Which row each row swaps with, under one turn or mirror
The rows were stretched afterwards, more along some directions than others.
Pide: 10; 29; -9; 7; 24; 1; 2; 46; -10; 21; -2; 3; 27; 30; -10; 26; 3; 0; 0; -18; -1; -26; 14
bonib: 14; 8; 6; 19; 13; 12; 2; 24; -22; 5; 3; 25; 10; 10; -4; 20; 7; -7; 11; -15; -14; -9; 9
mavis: -10; 15; 2; -8; 23; 24; 23; 12; -1; 13; 25; -17; 40; 51; -23; -15; -10; -19; 31; -27; -12; 25; 0
sasim: -27; 14; 24; 15; 13; -18; -22; 27; 1; 27; -3; -14; 33; 37; -29; 8; 2; -20; 0; -33; 8; -20; 7
Sar: 16; 24; -2; 8; 20; 10; -7; 38; -20; 23; 0; 5; 20; 32; -2; 24; 10; -7; 1; 0; -4; -22; 14
gabos: 3; 22; -23; 6; 24; -1; 12; 36; -11; 30; 0; 15; 26; 33; -22; 23; 4; -24; -5; -37; -20; 2; 21
Mito: -5; -21; -3; 7; 24; 3; 9; 44; 16; 2; 7; 0; -1; 45; -20; -28; -10; -25; 8; -9; 9; -18; 11
zek: -2; 22; -27; 18; 28; 7; 3; 53; -7; 43; 1; 0; 37; 46; -23; 29; 3; -26; -1; -27; -9; -4; 34
sabi: -2; -17; 10; -2; 22; -7; -11; 39; 9; 18; -4; -23; 12; -2; -27; -1; 2; -13; -8; -33; 5; -16; -2
Gup: 6; -15; -7; 5; 14; 6; -8; 22; -2; 24; -3; -25; 11; -2; -5; -12; 10; -24; -7; -20; -6; -10; 3
Ladu: -15; -17; -24; 7; 25; 8; 2; 32; 11; 32; 5; -34; 17; 50; -20; -31; 4; -46; 19; -29; -2; -8; 1
sipo: -7; 15; 2; -28; 23; 6; 15; 29; 11; 13; 9; -13; 25; 53; -44; -3; -8; -5; 2; -35; -11; 1; 11
kud: -24; -15; -6; 1; 36; 2; 16; 54; 27; 19; 19; -16; 12; 30; -18; -15; -12; -29; -1; -25; 12; -15; 4
finel: -7; -20; -12; 10; 26; 7; -6; 40; 5; 23; -9; -20; 13; 2; -14; -4; 15; -33; -5; -45; -9; -10; 3
vovi: -20; 13; -2; -3; 33; -17; -10; 40; 6; 18; 7; -15; 25; 46; -12; 6; 9; -2; 7; -6; 29; -24; 14
kigag: -13; -14; -17; 6; 41; 8; 0; 41; 8; 2; 3; -5; -6; 26; -8; -13; -9; -41; -19; -26; -11; -28; 3
magat: -26; -29; -18; 8; 19; 13; -17; 22; 17; 25; 6; -37; 2; 31; -27; -19; 8; -44; -8; -13; 4; -23; -11
salil: -20; -16; -22; 10; 36; 12; 9; 40; 18; 30; 2; -15; 5; 26; -16; -12; -7; -33; -14; -30; 5; -22; 12
lepe: -18; -21; -15; -3; 24; 3; -4; 43; -2; 32; 24; -26; 13; 13; -12; -17; 25; -28; -4; -40; -6; 8; -27
Fiso: -2; 20; -22; 4; 28; -11; -3; 49; -13; 38; 9; 9; 28; 38; -27; 23; 13; -51; -14; -39; -1; -14; 10
nakip: -14; -29; -18; 11; 29; 0; 2; 32; 20; 5; 4; -7; -5; 31; -14; -35; 2; -46; 18; -31; -3; -13; -13
nelo: -27; 11; -27; 5; 41; 4; -12; 34; 2; 22; 2; -15; 17; 44; 5; 22; 10; -16; 7; -18; 0; -20; 12
fadi: -17; 29; -9; 6; 19; -23; -9; 42; 2; 26; -9; -15; 29; 52; -8; 21; 9; -9; 0; -8; 16; -38; 26
Gite: -21; 33; -24; -11; 23; -14; -1; 43; 2; 38; 11; -21; 22; 48; -16; 11; 12; 2; -15; 1; 23; -14; 19
Baze: -38; -26; 3; 5; 20; -7; 7; 52; 5; 7; 45; -10; 11; -2; -12; 5; 15; -35; -14; -51; 4; -9; -26
Ropoz: -19; -2; 0; -24; 18; 14; 13; 24; -5; 2; 26; -13; 18; 49; -40; -13; 6; -18; 4; -35; -13; 15; -5
zila: 1; 2; -18; 18; 25; 7; -8; 41; -9; 27; 3; 6; 10; 26; -15; 17; 18; -19; -9; -22; -12; -24; -8
Natiz: -45; -33; -4; 22; 4; 1; -13; 45; 2; 30; 28; -31; 16; 13; -27; -5; 23; -24; -16; -36; 3; 0; -14
gudu: 24; 23; 4; 14; 21; -1; 5; 49; -9; 21; -5; 21; 21; 15; -5; 34; -2; -18; -13; -9; -4; -31; 23
rol: -9; 14; -35; 19; 16; 3; 7; 44; -6; 22; 18; 6; 25; 47; -21; 6; 21; -51; 8; -38; -20; -4; -6
mubav: -24; -16; 41; 16; 1; -13; -30; 25; -21; 20; 10; 3; 4; 33; -29; 3; 11; -8; -3; -33; -5; -11; 1
Livos: -21; -8; 29; 15; 31; -11; -29; 46; 9; 18; 0; -18; 21; 40; -29; 7; 3; -17; 1; -27; 18; -34; 14
Novu: 17; 17; 15; 17; 11; 2; -1; 49; -23; 18; 10; 5; 24; 23; -14; 26; 5; -4; 11; -3; 3; -11; 17
gugo: 13; 10; -4; 23; 19; 10; -8; 19; -1; 4; -3; 7; 2; -2; 4; 17; 5; -6; -2; 1; -8; -27; 7
fep: -3; -19; -12; 11; 28; -1; -2; 27; 14; 18; -20; -16; 3; 51; -19; -25; -15; -37; 3; -21; 1; -19; 12
Notiv: -5; -20; -11; -3; 28; 12; -10; 36; 10; 25; -1; -33; 9; 7; -7; -12; 13; -27; -7; -30; -6; -15; -7
nonu: -17; -3; -10; -14; 40; 31; 14; 22; 8; 5; 23; -24; 28; 56; -20; -20; 8; -17; 25; -29; -8; 14; 0
simi: -13; 19; -25; -1; 25; -18; -4; 33; 6; 20; 1; -17; 14; 66; -3; -9; 10; -8; 22; -8; 5; 0; 11
mulof: -31; -32; 20; 20; 2; -19; -13; 47; -2; 25; 27; -15; 8; 3; -35; 0; 10; -19; -16; -41; 4; -6; -18
kiv: -19; -23; 6; 13; 24; -19; -15; 49; -8; 26; 11; -28; 24; 13; -12; 7; 5; -38; -6; -43; 2; -9; 0
peb: -12; -18; -17; 6; 41; 15; 13; 34; 31; 7; 6; -10; 12; 32; -15; -24; -4; -37; 13; -26; 6; -21; 4
tuk: 1; 14; -24; 16; 33; 3; 5; 42; -17; 30; 0; 18; 21; 38; -17; 17; 4; -50; -1; -41; -29; 2; 16
zos: 4; 11; -9; 19; 29; 6; 4; 37; -9; 29; -17; 10; 23; 22; -27; 32; -3; -22; 0; -39; -11; -11; 36
Gef: -8; 23; -30; -19; 37; -7; -6; 39; -9; 19; 17; -20; 12; 55; -9; -11; 8; -20; -4; -3; -1; 0; 6
vitem: -20; 26; -23; -1; 21; -13; -6; 38; -6; 38; 4; -2; 19; 58; -15; 3; 17; -21; -8; -5; 12; -11; 15
Bedad: -20; -10; 36; 19; 18; -22; -29; 49; -9; 15; 6; 8; 8; 28; -31; 17; 2; -24; -3; -42; 0; -26; 14
zitut: -13; 14; -23; -8; 36; -22; -7; 48; 9; 20; -8; -7; 14; 60; -9; -7; 9; -10; 5; -13; 14; -15; 25
gogal: 3; 22; -3; -5; 28; -25; -3; 36; 0; 8; -10; 0; 17; 45; -5; 11; -5; -7; 9; 2; 17; -24; 24
Vofol: -1; -12; -20; -9; 47; 15; -7; 22; 4; 24; -8; -39; 14; 13; -14; -9; -2; -10; -5; -28; -2; -5; -5
katoz: -34; -25; 16; 10; 8; -19; -9; 54; -2; 17; 38; -24; 10; 11; -31; -4; 12; -28; -12; -33; 2; 1; -24
rimak: 2; -25; -6; 3; 31; 2; -9; 35; 6; 25; 4; -27; 7; -8; -2; 0; 8; -20; -10; -23; -7; -10; -3
Tere: -34; -29; 23; 18; -2; -11; -12; 42; 0; 18; 27; -24; 8; -2; -38; 4; 17; -6; -5; -30; 12; -2; -12

Swapped with nakip: gogal
Swapped with fep: simi
Swapped with vovi: peb
Swapped with zos: Tere
Swapped with mubav: sipo
Swapped with Pide: Gup
Swapped with Baze: Fiso
Swapped with nelo: magat
Swapped with Natiz: zek

